Named moves, each a turn or a mirror, and the order they were made in; the first pair answered:
move U:
[  1  -6   0 -18  -4  -9 -11  -8] |-> [  0 -12   4 -12  -6   1 -13 -12]
[ 13  10 -16 -10   4 -20  -9  12] |-> [  4 -15   2  17  -5  17 -23   0]
[-23 -15 -24 -19   6  -2 -16  12] |-> [-26 -22 -19 -11   5  11 -20   8]
move K:
[-21 -13 -17   5  -4  12 -10   6] |-> [  5   3   4  -3  -8  13 -16 -25]
[ -9 -16  -8   6 -11  27   4  15] |-> [ 20   7   7 -18 -10  14  -2 -20]
[10 -7  9 -9  0  0 -7 -7] |-> [ -2 -12  -4  -8   2  -5  -5   9]
[ -2 -15  -7 -28  -5  -8 -17 -10] |-> [-15 -29  -6  -3  -7  12 -17   0]
move H:
[  3 -21 -20  -3   6  -5   3  -8] |-> [  4 -25 -18   5   4   3   3  -9]
[  3   7  10  12 -14   7  -5 -20] |-> [  7  15   1  -8 -12 -12  -5 -19]
[ 7 10 21 26 10 31 -5 -4] |-> [ 23  28  21  -3  12   8  -8 -21]
[ -9  -2 -25 -31   0   0   5 -20] |-> [-21 -13 -33 -18   1   7   8  -3]
Pairs:
Between the rows of a pair lie two moves.
[  2  -2  -2 -11   2 -18  12  41] |-> [ 29  15  16 -22  -1 -20   5  10]  K, K
[  7  -8   6 -12   0   4 -18 -18] |-> [ -1 -16   0 -12  -1   3 -19 -12]  H, U
[ -6 -12   7  17  -2  15  -4  -3] |-> [-7 -3  2 23  2 10  6 11]  U, K
[ -5   2 -16 -26   6  -9  -8  -1] |-> [ -3  -8  -4 -23   2   4 -19 -15]  U, K
[12 17 20 19 -6 18 16 -2] |-> [  1  -5  19  20 -12  29   3  -7]  K, U
[ 3 -4 17 22 -7 19 -2 -8] |-> [-17 -12  -9  14   0   6   3  22]  K, K
[-15 -22  -2   5  -1  14 -13  -1] |-> [-14 -17 -14 -11   2  -5 -12   6]  K, K
[ -7   7 -17 -13  15 -12   1  17] |-> [ 13  18   3 -17  10  -7  -4 -11]  K, K
[-6  9  7 27  3 11 22 16] |-> [ 2 16 11 26  2 10 24 11]  U, H
[  3   5 -15  10  12  -7  11  17] |-> [ 23  13   6   1   6  -2   1 -16]  U, K
[ 11  -3   2 -18   0  -9 -17 -32] |-> [ -9 -27  -2  -1  -6  11 -23 -19]  H, U
[ -9 -33  -8  -6  -4  -1 -17  -8] |-> [ -8 -33   2  13  -7  15 -12  -7]  U, K
[-14 -24   1  15 -19  31  -9 -11] |-> [-28 -26 -28  -7 -12   6  -2  14]  K, K
[-11 -25   5   4  -4  24 -18  -1] |-> [-18 -13 -18  -1   3   2   0  29]  U, H
[-23  -6  -3  -9 -11   9  -3   8] |-> [ -5  14   2 -23 -10  -4   1  -6]  K, U
[ 20 -10   3 -10 -19  -2 -19 -14] |-> [ -4 -21 -16   0 -16  -4 -10  18]  U, K
[-12  -1   2  30   2  20  13  18] |-> [-12   6 -21  -2   8 -14  16  29]  K, K
[  0   9 -26  -6  -2 -10  15  -9] |-> [-12  -6 -24  15  -5   9  14  -1]  H, U
[ -8 -11 -15 -16  -1 -12  -3   3] |-> [ -7 -20   3  -3  -6  10 -12 -11]  U, H
[ 10  20  -7   4   4 -21  25  15] |-> [ 23  18   4 -13  -2 -22  11 -13]  U, K
[ 23  22   5 -15   2 -21   3 -13] |-> [  0   1 -19 -26   2 -30  -4   5]  U, K
[  9   2  23  -6  -8  10 -17 -30] |-> [ -4   9 -15 -26   5 -27   0  11]  U, H
[-10  -9   0  20  -6   6   1  15] |-> [ 5  6 16 20 -7 10  4 -1]  U, K
[  2 -22   5 -10 -28  15 -22 -27] |-> [-23 -27 -18   8 -21  13  -5  20]  U, K
[-18 -11 -28 -11   2  -7  -6  30] |-> [ 17  29  -8 -23   2 -22   4   7]  K, U
[-14  -5 -11  -3  -2  -2   4  22] |-> [-7  9 -7 -7  0 -9 10 21]  H, U
[ -2  46  17  -8  -6 -12  20   2] |-> [-25  11  25  25 -15  28  10   7]  H, U
[ 16  21  36  15   6  19  19 -12] |-> [-11 -16  26  25   1  38   2  -4]  K, U
[ 18 -13   6  17 -16  28  -6 -19] |-> [ -7 -29 -22  17 -13  19   0  16]  K, K
[  4  13 -13 -17  11 -29  12   9] |-> [ 24  20  17  -4   5  -7   6 -22]  K, K
[ -3   3 -20  31  14   2  26  30] |-> [13  3 10 43  8 25 17 -2]  U, H
[20 36 19 28  9 16  7  8] |-> [ 12  43  -6   8  15 -11  13  30]  U, K
[ 19   5   7 -21   9 -11  -8 -54] |-> [-14 -38   1  10   2  24 -21 -36]  H, U
[-16 -30  -8  -5  -6  14 -14  -8] |-> [  2  -4 -16 -35  -1 -19  -5 -10]  H, U
[18 -3 18  4  2  9 18  5] |-> [ 11 -18  19   5  -1  17  12   4]  K, U
[ -7 -28  12  11 -11  21 -21 -21] |-> [ 13   2   2 -30  -4 -19 -17 -28]  H, U
[ -3  -2 -12 -20   7 -19   4  11] |-> [  6 -18  14  -3  -1  13 -10 -19]  U, H
[  4  -1  16 -17  -8  -1  13 -29] |-> [-26 -27  -3  -3  -8   6  12   0]  K, U
[-4 12 26 13 15 23  6  2] |-> [-6 24  9 -1 21 -1 15 20]  U, H
[13 30  6 26  1  3 20 10] |-> [22 34 11 16  0 -2 15  1]  U, H
[ 14  -6  21  16 -12  -3 -18 -20] |-> [ -4 -25   3  12 -13  -1 -26  -5]  K, U
[-11 -24   1  22  -4  41  -2 -12] |-> [-26 -25 -35  -4   4   8   5  21]  K, K
[ -3 -13  12 -16 -11  21 -17 -29] |-> [-28 -21 -15  -2  -6  16  -1  17]  U, K
[  4   7 -11  -9   1 -20  14  25] |-> [ 15  -5  23   8 -10  16  -5 -14]  U, H
[  9 -19  -7   3   9   6   1   6] |-> [16 -8 -7 -9 11 -7  5  4]  H, U
[  0   0 -13  -9   4 -19   0   4] |-> [  6  -5   0  -9   1  -9 -11 -17]  U, K
[26 24  5  0  3 -9 10 -3] |-> [ 27  20   7  -6   0  -9   4 -13]  U, H
[ 21   3   6 -39  -5 -19 -17 -36] |-> [-18 -43   0   1 -14  26 -29 -15]  H, U
[  1 -14   4  -8  -4   4 -15 -14] |-> [ -7 -11 -13 -14   2  -9  -7  10]  U, H
[-10 -13  -7  22   3   8  -1  26] |-> [ 16  19  -3  -6  11 -23   8  13]  H, U
[-11 -20 -21 -23  -9  -3 -12  -5] |-> [ -7 -26  -5  -9 -14  16 -17 -18]  U, K
[-1  0 -8 26  3 24  9 15] |-> [ 27  15  11   4   0  15  -1 -19]  K, U
[ 8  9 15 13 -1 12  3  5] |-> [15 16 19  4  0  5  1 -3]  H, U
[ 30  45  14  -7 -16 -13  28  -8] |-> [ 33  38  16 -19 -22 -14  14 -24]  U, H
[  2  -2 -22 -10  -1  -5  20   7] |-> [ 14  -1  -5 -13  -7   5   9 -23]  U, K
[ 16  14  14  14   5 -15  11  -4] |-> [ 16  13  12   7   4 -19   8  -8]  U, H
[  2  14 -14 -24   4 -23  16   9] |-> [-21 -14  -9  14   0  15  12  23]  H, U
[  3   9   0  -9   7 -18 -10 -26] |-> [-18 -19  -2  14   3   6 -16 -15]  H, U
[ 22  12  11  -6   0  -9   6 -12] |-> [  4 -16  10  17  -4  16  -3  -6]  H, U
[  0 -12   7  11  -8  27  -7 -12] |-> [ -9   1 -23  -1   1  -6  11  23]  U, H
[-7  1 -8 19  5 -3 15 26] |-> [ 21  17  17  12   1  -1   6 -15]  U, K
[ 22  38  18  12   1 -13  23  -3] |-> [ 2  6 27 41 -8 23 10 -3]  H, U
[ -6  16 -11 -26 -11 -34   2 -15] |-> [ -1  -4   9 -15 -20  -6 -15 -38]  U, H
[-4  0 12 33  1 29  0  2] |-> [-22  -4 -20  13   8   0   6  32]  K, K
[ -8 -23  -1 -20  -6  -3 -18 -11] |-> [ -6 -14 -11 -28   0 -17 -11   1]  K, U
[ -9 -11  -9   8   1  14   5   8] |-> [ 4  0  4 13 -2 19  5 -7]  U, K
[ 15  11  19   1  -7  14  -4 -28] |-> [  7  -3  16   2  -8  20 -12 -28]  H, U
[ 8 14  8  0 13 -3  6 -4] |-> [-3 -2 11 13 11 14 -1 -4]  H, U
[ -8  -3   5  12 -10  17  -2   3] |-> [-10   6  -6   5  -5   1   8  16]  U, H
[ 24  15  45   7  -8  17 -10 -52] |-> [-26 -24  20  48  -6  42   0   7]  K, K
[ 11  36 -18   3  -2 -33  14   3] |-> [-15   0  -8  48  -9  13   9  13]  H, U
[ -4   7  -9  -8   8 -26  28  21] |-> [  5  18   6   7   8 -14  34  17]  K, U
[ -6 -28  -1   2  -4  20 -19   0] |-> [ 16   1  -7 -31   3 -17 -10  -6]  H, U
[ 24  26  -1  -7  10 -16  19  -2] |-> [ -1 -12   3  31   0  29   9   6]  H, U
[-32 -12  -5  38   4   6   6  15] |-> [-24  -1   0  45   5   8  12  13]  U, H
[-25 -14 -13  -2 -20  -2  -2  17] |-> [ -7   4 -10 -26 -19 -21  -4  -1]  K, K
[-23 -20 -15   7  -5   6  -7  12] |-> [ -9  -3 -21 -22  -1 -19  -8   4]  K, K
[ 17  -5  -4 -31 -31 -15 -13 -28] |-> [-13 -29 -28 -21 -31 -13 -12   6]  U, K
[  3  14 -18 -20   4 -28   7  11] |-> [-21 -13 -13  19  -2  10   5  25]  H, U
[ -4  -3 -28 -11 -14  -1  -3  27] |-> [ 17  13 -13 -28 -13  -8  -8  -3]  K, K
[  9   7 -15 -30  -2 -33   3   7] |-> [ -7   3 -20  -2   3 -19  16  35]  K, U
[ -7 -14  14  -1  -5  -5 -12 -19] |-> [-16 -10  -5  -9   0 -22  -2   5]  U, H
[  8   5  16  15  -6  12 -10 -13] |-> [ -4 -12   6  11  -8  12 -20  -9]  K, U
[-16  -6 -30 -19  10 -27  10  25] |-> [ -2 -26  21  12  -6  28 -15 -28]  U, H
[-27 -23   0  -9 -12  10 -15   7] |-> [-18 -13  -6 -30 -10  -8 -14   4]  K, K
[  9   7   2 -10  -1   0   3 -13] |-> [  7   5  -3 -15   0  -4   1 -10]  U, H
[  9  16  13  10 -13  12   3 -22] |-> [-13 -10   2  15 -16  19  -7  -6]  K, U
[-18 -29   6  31  -9  32  -6   1] |-> [-28 -24 -30  -6  -1 -12   0  27]  K, K
[-20 -25   1  25  -6  20  -4  10] |-> [-2 -2 17 33 -4 22  5  1]  U, K
[-10 -18 -10   0  -7  -2  -4   4] |-> [ -1  -3 -13 -11  -3 -18   3   6]  H, U
[  4  -2  -6  -8  -5 -15  -2  11] |-> [11 -5  3 -8 -9 -7 -9 -5]  U, K
[ 25  29   8   2  17 -12  21   2] |-> [20 21 19 23 13 11 21  1]  K, K
[ -3 -10  12   9  -9  20  -8  -5] |-> [ 13   8   7 -16  -5  -7  -6 -14]  H, U
[-29 -28 -17  -2 -11   8 -19   9] |-> [  8  11  -4 -33  -6 -23 -14 -22]  K, U
[-14   8 -25   2   9 -17  16  42] |-> [ 31  22  26  -7  -4   0  -8 -34]  U, K
[  3 -21   4 -13  -4   9 -24 -24] |-> [-21 -30 -14   4  -1  12 -12  12]  U, K
[  2  12 -23 -34   9 -44   6   7] |-> [-32 -31 -18  22   2   9   2  29]  H, U
[-10  -5 -18  -3   4  -8   4  20] |-> [ -4   3 -16   0   6  -7  10  23]  H, U
[ 8 43  5  6  5  0 15  1] |-> [ 12  40  12   0   3   2   6 -14]  U, H
[  6 -18  26   4  -1  21   8 -18] |-> [-16 -31   3   6   2  14  14  15]  K, K
[ 32  36  37   1  -4  -5   8 -30] |-> [  4 -10  38  29 -13  36  -9 -27]  H, U
[  1  11  -9 -13  10 -28   6   7] |-> [  9   2   2 -20   4 -20 -11 -18]  U, K
[  6 -12   8   8  -8  11  -7 -16] |-> [-10 -12 -10  13  -3   4   5  17]  U, K
